cols: S T Q F B
tuda: [117 121 114 110 117]
Sidav: [105 105 116 116 106]
zar: [118 111 117 127 117]
Tasaf: [109 105 106 104 114]
roli: [143 135 131 111 141]
guka: [104  99 103 110 104]
fako: [200 206 191 184 199]
Nobo: [166 173 165 158 166]
Gev: [104 106 108 114 105]
nupe: [151 152 148 151 150]
ganat: [151 151 151 148 152]
order: [116 106 105 105 116] => Sidav
order: [148 150 151 151 152] => nupe
shift +1: [200] => [201]
order: [104 105 106 108 114] => Gev

cols: Y C P D X J V A
Vun: [121  77 111 123 196 143 139 144]
tofuz: [ 78  97  85  94 160 159 163 125]
Gavi: [105 141  64  80 192 189 101 183]
suna: [ 68 108  82 152  84 125 149 141]
down: [125 183 141] => A
down: [160 192  84] => X
down: [144 125] => A
shift -1: [123 196 143 139] => [122 195 142 138]
shift -1: [97 85] => [96 84]
shift +1: [160] => [161]
shift -1: [108] => [107]

cols: E R Z W K N H
kar: [123 126 141 151 117 128 132]
Zil: [109 148 163 155  41 112 126]
ton: [135 138 129 125 126 123 129]
dudas: [117 138 132 151  95 121 129]
vevif: [129 129 125 126 123 138 134]
fer: [138 128 129 125 123 126 134]
Gul: [123 132 111 151 124 133 128]
order: [125 123 126 134 138 128 129] => fer
shift -1: [126] => [125]
order: [129 123 126 125 129 138 135] => ton
down: [125 151 126 125 151] => W
down: [ 41 126  95] => K
order: [126 129 134 138 129 123 125] => vevif
down: [109 135 117 129 138] => E

cols: zet Lir Gis dak ruva let
boz: [ 62 110 141 147 181  48]
Zibib: [141 177 104 205  62 110]
Vodab: [ 62 110 141 103 177 205]
fabav: [ 84 159 184 158  92  96]
order: [177 205  62 110 141 103] => Vodab
down: [147 205 103] => dak
order: [205 177 103 141 110  62] => Vodab
shift -1: [141 147 181] => [140 146 180]
down: [62 84] => zet
down: [110 177] => Lir

cols: G L U M
Mizab: [192 150 154 151]
Vati: [162 140 142 140]
ravun: [ 63 106 102 105]
gik: [192 119 154 151]
mivis: [ 80 111 109 111]
mok: [168 141 144 142]
Votuk: [ 70 109 105 108]
shift -1: [154] => [153]
down: [150 140] => L

cols: kesu Vevus tidu datar zezog tagol mifar lukin Peno Difeg
fumen: [ 63  74  57  73 192 181  51 130 185  38]
duf: [189 134 132  78 200  64  85 177  98 108]
Bipad: [ 72  74  57  63 130 185 192  38 181  50]
dakav: [185  74  38 192  63  72 181  57  51 130]
shift -1: [ 63  72 181  57] => [ 62  71 180  56]
order: [130 185  74  38 192  63  72 181  57  51] => dakav
order: [108 189  64 134 200 177  85  98  78 132] => duf
down: [ 78  63 192] => datar
down: [134  74  74] => Vevus
order: [ 63 130 185 192  38 181  50  72  74  57] => Bipad
order: [185  72 130  51  63  57 181  74 192  38] => dakav

cols: zuke Bupat kun dupem
voki: [174 103 166 154]
Fefe: [190 123 139 121]
deg: [130 123 159 169]
Lozir: [159 136 138 129]
nufi: [ 56 181  83  98]
datog: [162 103 159 147]
Perum: [100 136 138 129]
vez: [ 87 169  82  87]
sul: [124 136 138 129]
Kogof: [128 113 111 110]
Ref: [ 82 181  56  98]
order: [ 83  98  56 181] => nufi
shift -1: [ 87 169  82] => [ 86 168  81]
down: [174 190 130 159  56 162] => zuke

cols: sosis bobem boge Runel Rad zubuf
kame: [122 100 198 127 159  60]
vilo: [175 182  88  60 128 113]
Ganoz: [197 100  60 122 159 127]
Nos: [ 83 131  52 137 155 179]
order: [127 159 122  60 100 197] => Ganoz
down: [113 127] => zubuf
down: [88 60 52] => boge

cols: puf Moni tadet fipes Tevop vunan Pipug rosi nonuv
Runa: [128 130 131 129 129 131 128 129 131]
gupa: [140 150 142 152 128 135 161 130 130]
bines: [129 129 131 129 131 130 129 128 131]
ral: [128 130 134 140 152 142 151 130 161]
Gegep: [132 135 160 131 169 139 134 132 143]
zofe: [130 134 142 128 140 150 161 130 152]
muz: [130 129 167 131 152 161 154 130 156]
rekur: [132 133 170 135 151 168 163 132 152]
katu: [129 135 142 129 146 154 181 132 154]
mogi: [131 133 150 132 206 142 143 144 132]
fater: [129 128 158 131 150 151 145 130 146]
molaz: [134 141 198 141 185 180 199 139 151]
order: [152 130 161 150 140 128 142 134 130] => zofe
down: [140 129 128] => puf
shift -1: [129 131 130] => [128 130 129]
down: [128 141] => Moni
order: [131 128 129 130 131 129 131 129 129] => bines
order: [142 152 130 134 130 161 140 128 150] => zofe

